0: < 0.0 -1.0 -1.0  1.0  1.5  1.5  1.5  1.5  1.5  0.5  0.0  0.0 -1.0 -1.5 -0.5  0.0 -0.5  1.0 -1.5
 -1.5 -1.5 -1.5 -1.5 -0.5  0.5  1.0 -0.5 -1.5>
1: <-1.0  0.5 -1.0 -1.0 -1.0 -1.0  1.0  0.5  1.5  0.5  0.0 -1.5  1.0  1.5  1.0  1.0  1.0  1.0  1.0
  0.5  0.0  0.0  1.5  1.0  1.0  1.0 -0.5 -1.0>
2: <-1.5 -1.5 -1.5  1.5  1.5  1.0 -1.5  1.5  1.5  1.5  1.5  1.0 -1.5  1.0  1.0  0.0 -1.0  1.5 -1.5
 -1.5 -1.5 -1.5 -1.5  1.5 -1.0 -1.5 -1.5 -1.5>
3: < 1.5  0.5  1.0 -0.5  1.0  0.5  1.0  0.5  1.0 -0.5 -1.0 -1.0 -0.5 -1.0 -0.5 -1.0 -0.5 -1.5  0.5
  0.0  0.0  0.5 -0.5 -1.5 -0.5 -0.5  0.0 -1.0>
4: <-0.5  0.0  0.0 -0.5 -0.5 -0.5  0.5 -0.5  0.0  0.5  0.0 -0.5  1.0  0.5  0.5  0.5  0.5 -0.5  1.5
  1.0  1.0  0.0  0.5 -1.0  0.5 -1.0  0.5  0.0>
5: < 0.0  0.0 -1.0 -1.0 -1.0  0.0  1.0  0.0  0.0 -1.0 -0.5  1.5  1.5  1.5  1.0  0.5  0.5 -0.5  1.0
  1.0  1.5  1.0  0.0  0.0 -1.0  1.5  1.0 -0.5>
6: < 0.0  0.0 -0.5  1.0  0.5  0.5  1.5  1.0  0.0  0.0 -1.0  0.0 -1.0  0.0  0.5  0.0  1.5  1.5 -0.5
 -1.0  0.0  1.0  1.0  1.5  1.0 -1.0 -1.5  0.5>
7: < 0.5  0.0 -0.5 -1.0 -1.0 -1.5 -0.5 -0.5 -0.5 -1.5  1.0 -0.5  1.5  0.5  0.0 -1.0  0.0 -1.0  0.5
 -0.5  0.5 -0.5 -1.0  0.0 -1.0 -0.5  1.5  1.0>
8: < 1.5  0.5 -1.0  0.5 -0.5 -1.5 -1.0  0.5  0.5 -1.0 -1.5 -1.5  1.0  0.0 -1.0 -1.0 -1.0 -1.5  1.5
  1.5  1.0  1.0  0.0 -1.0  0.0  0.5 -0.5  0.5>
9: <-1.0  0.5 -1.0 -1.5 -1.5 -1.5 -0.5  1.0  1.0  0.5 -0.5 -1.5 -0.5  1.5  1.5  1.5  1.0 -0.5  0.5
  0.0  0.0 -1.0 -1.5  0.0  1.0  1.5  1.0  1.0>
10: < 1.0  0.5  1.5  0.5  1.5  0.5 -0.5 -1.5 -1.0  0.0 -1.0 -1.0 -0.5 -1.0 -1.0 -1.5 -1.5  0.0  0.5
  1.0  0.5  0.5  0.0  1.0  0.5 -1.0  0.0  0.5>
11: < 0.0 -1.0  0.0 -1.0  0.0  1.0 -1.0  1.0  0.0 -1.5 -1.5 -1.5 -1.0 -1.0 -1.5 -1.0 -1.0 -1.5  0.0
 -0.5  1.0  0.0  0.0 -1.5 -1.5 -0.5 -1.0  0.0>
12: < 0.5  0.0  1.0  1.0  0.0 -0.5  1.5  1.5  1.0  0.5  0.5  0.5  1.5  0.5 -0.5  0.0 -0.5  0.5 -1.0
  0.0 -1.0 -1.0 -0.5 -1.5  0.0  1.5  0.5  0.0>
13: <-1.5 -1.5 -1.5  1.0  1.5  1.5 -1.0 -1.5 -1.5  1.0  0.5  1.0 -1.5 -1.5  1.0  1.0  1.0  0.5 -1.5
 -1.0 -1.5 -1.0 -1.5  1.0 -1.5 -1.5  1.5  1.5>
14: < 1.0 -0.5 -0.5  0.0 -0.5  0.0 -1.0  0.0  1.5  0.5  1.0  0.0  0.0  0.5  1.0  0.0 -0.5  1.0  0.0
  0.0 -1.0 -1.0 -1.0 -0.5 -1.0 -1.5  0.0  1.0>
15: < 0.0  1.0  0.5 -1.0 -0.5 -1.0  0.5  0.0  0.0 -1.0 -0.5 -0.5  1.5  1.5  0.5  0.5  0.5 -1.0  1.0
  0.5  1.5  1.5  1.0  0.5  0.0  0.5  1.5  0.5>
16: < 0.0  1.0  0.5 -0.5  0.0  0.0  0.0  0.0  0.5  0.0  0.5 -1.0  0.5  0.0  0.5 -0.5 -1.0 -0.5  0.0
 -0.5 -1.0 -1.5 -0.5 -1.0 -1.0 -1.0  1.0 -0.5>
17: < 1.5  0.5  0.5 -0.5  0.5  1.5  1.5  1.0  1.0 -0.5 -0.5  1.5 -1.0 -1.0 -1.0 -1.5  0.5  0.5 -1.0
 -1.0  0.0  0.0 -1.0 -1.0  1.5  1.0  0.0 -1.0>
18: <-1.0 -0.5  1.0  0.5 -0.5 -1.0  1.0  0.0  0.5  0.0 -0.5 -0.5  0.5  1.0  0.5  0.0  0.0 -1.0  0.5
 -0.5 -1.0 -1.0  0.5 -1.0  1.0  0.0  1.5  1.5>

< 0.5  0.0  0.0  0.0  0.0  0.0  0.0  0.0  1.5  1.0  0.5 -0.5  1.0  0.0  0.0 -1.0  1.0  0.0  1.0
  0.0  0.5  0.5  0.5 -1.5  1.0 -1.0 -0.5  0.0> 4 3 14
< 1.5  1.5  1.0 -0.5  1.5  1.5 -1.0  1.5  1.0  1.5  1.5  1.0 -1.0 -1.0 -1.5 -1.0  1.0  1.5 -1.0
 -1.0 -0.5 -1.0 -1.0 -1.5  0.5 -1.5 -1.5  0.0> 17 14 0
<-0.5  1.0  1.0  0.5  1.0  0.5 -0.5  0.0 -0.5 -0.5 -0.5  1.5 -1.5  1.5  1.0  1.0  1.5  1.5 -0.5
  0.0 -0.5 -0.5  1.5  1.5 -1.5  0.5  0.0  0.5> 6 14 15
< 1.0 -0.5 -0.5  0.0 -0.5  0.0  0.0  0.0  1.0  0.0  0.0  1.0 -1.5 -0.5  1.0  1.0  1.5  1.5 -1.0
 -1.0  1.0  0.5  0.5  1.5  0.0 -0.5 -1.0 -1.5> 6 14 17
< 1.0  0.5 -0.5  0.5  0.0 -0.5  0.5 -0.5 -1.0 -1.0 -1.5  0.5  0.5 -0.5 -1.0 -0.5  0.0 -1.0  1.0
  0.5  0.0 -1.0 -1.5 -1.5 -0.5 -1.5 -1.0 -0.5> 3 4 16
<-0.5 -0.5  1.5  1.5  1.0  0.5  0.5  1.0  0.5  1.0  0.5 -1.0  0.5  0.0 -0.5 -0.5  0.5 -1.0  0.0
  0.5 -0.5  1.5  1.5  1.5  1.0  0.0 -1.0  1.0> 6 10 18
< 1.0  0.0 -0.5  0.0 -0.5 -1.0  0.5 -1.0 -0.5  0.0  0.5  0.0  1.5  1.0  0.0  0.5 -0.5 -1.5  1.5
  0.5  1.0  0.0  0.5 -0.5  1.5  1.0  0.0 -1.0> 4 15 5
< 1.5  1.5  1.5  0.0  1.0  1.5 -0.5 -0.5  1.0  1.5  1.5  1.5 -1.5 -1.5 -1.5 -1.5  1.0  1.5 -1.5
 -1.5 -1.5 -1.5 -1.5 -0.5  0.0 -1.5 -1.5  0.0> 17 14 0
< 0.0 -1.5  0.5  0.0 -0.5  0.0 -1.5 -1.0 -0.5 -1.5 -1.5 -1.5  0.0 -0.5 -1.5 -1.5 -1.5  1.0  1.0
  0.0 -1.0  0.0 -1.5 -0.5 -1.5 -0.5 -1.5 -1.5> 11 10 3
< 0.5  1.0  0.0  0.5  0.0 -0.5  1.5  0.5  0.5 -1.0 -1.0  1.5  1.5  1.5  0.5  0.5  0.5  0.0  0.0
  1.5  0.5  0.5  0.0  0.0 -0.5  1.0  0.0 -0.5> 5 15 12
<-1.5 -1.5 -1.5  1.5  1.0  1.0  0.0  1.5  1.5  1.0  0.0 -1.5 -1.0 -1.5  1.5  1.0  0.5  0.0 -1.5
 -1.5 -1.5 -1.0 -1.0 -1.0  1.0  1.0  1.5  1.0> 0 18 13
< 0.0 -1.0  0.0 -1.0  0.0  1.5 -0.5  0.5 -0.5 -1.5 -1.5 -1.5 -0.5 -1.5 -1.5 -0.5 -1.5 -1.0  0.0
 -0.5  0.5 -0.5  0.0 -1.5 -1.5  0.0 -1.0 -1.5> 11 3 16
< 1.5  1.5  0.0  0.5  1.0  0.5  1.0  1.0  1.5  1.5  1.0  0.5  0.5  0.5 -0.5  0.0 -1.0  1.0 -1.0
  0.5 -0.5 -1.0 -0.5 -1.5  0.0  0.0 -0.5 -0.5> 12 16 14
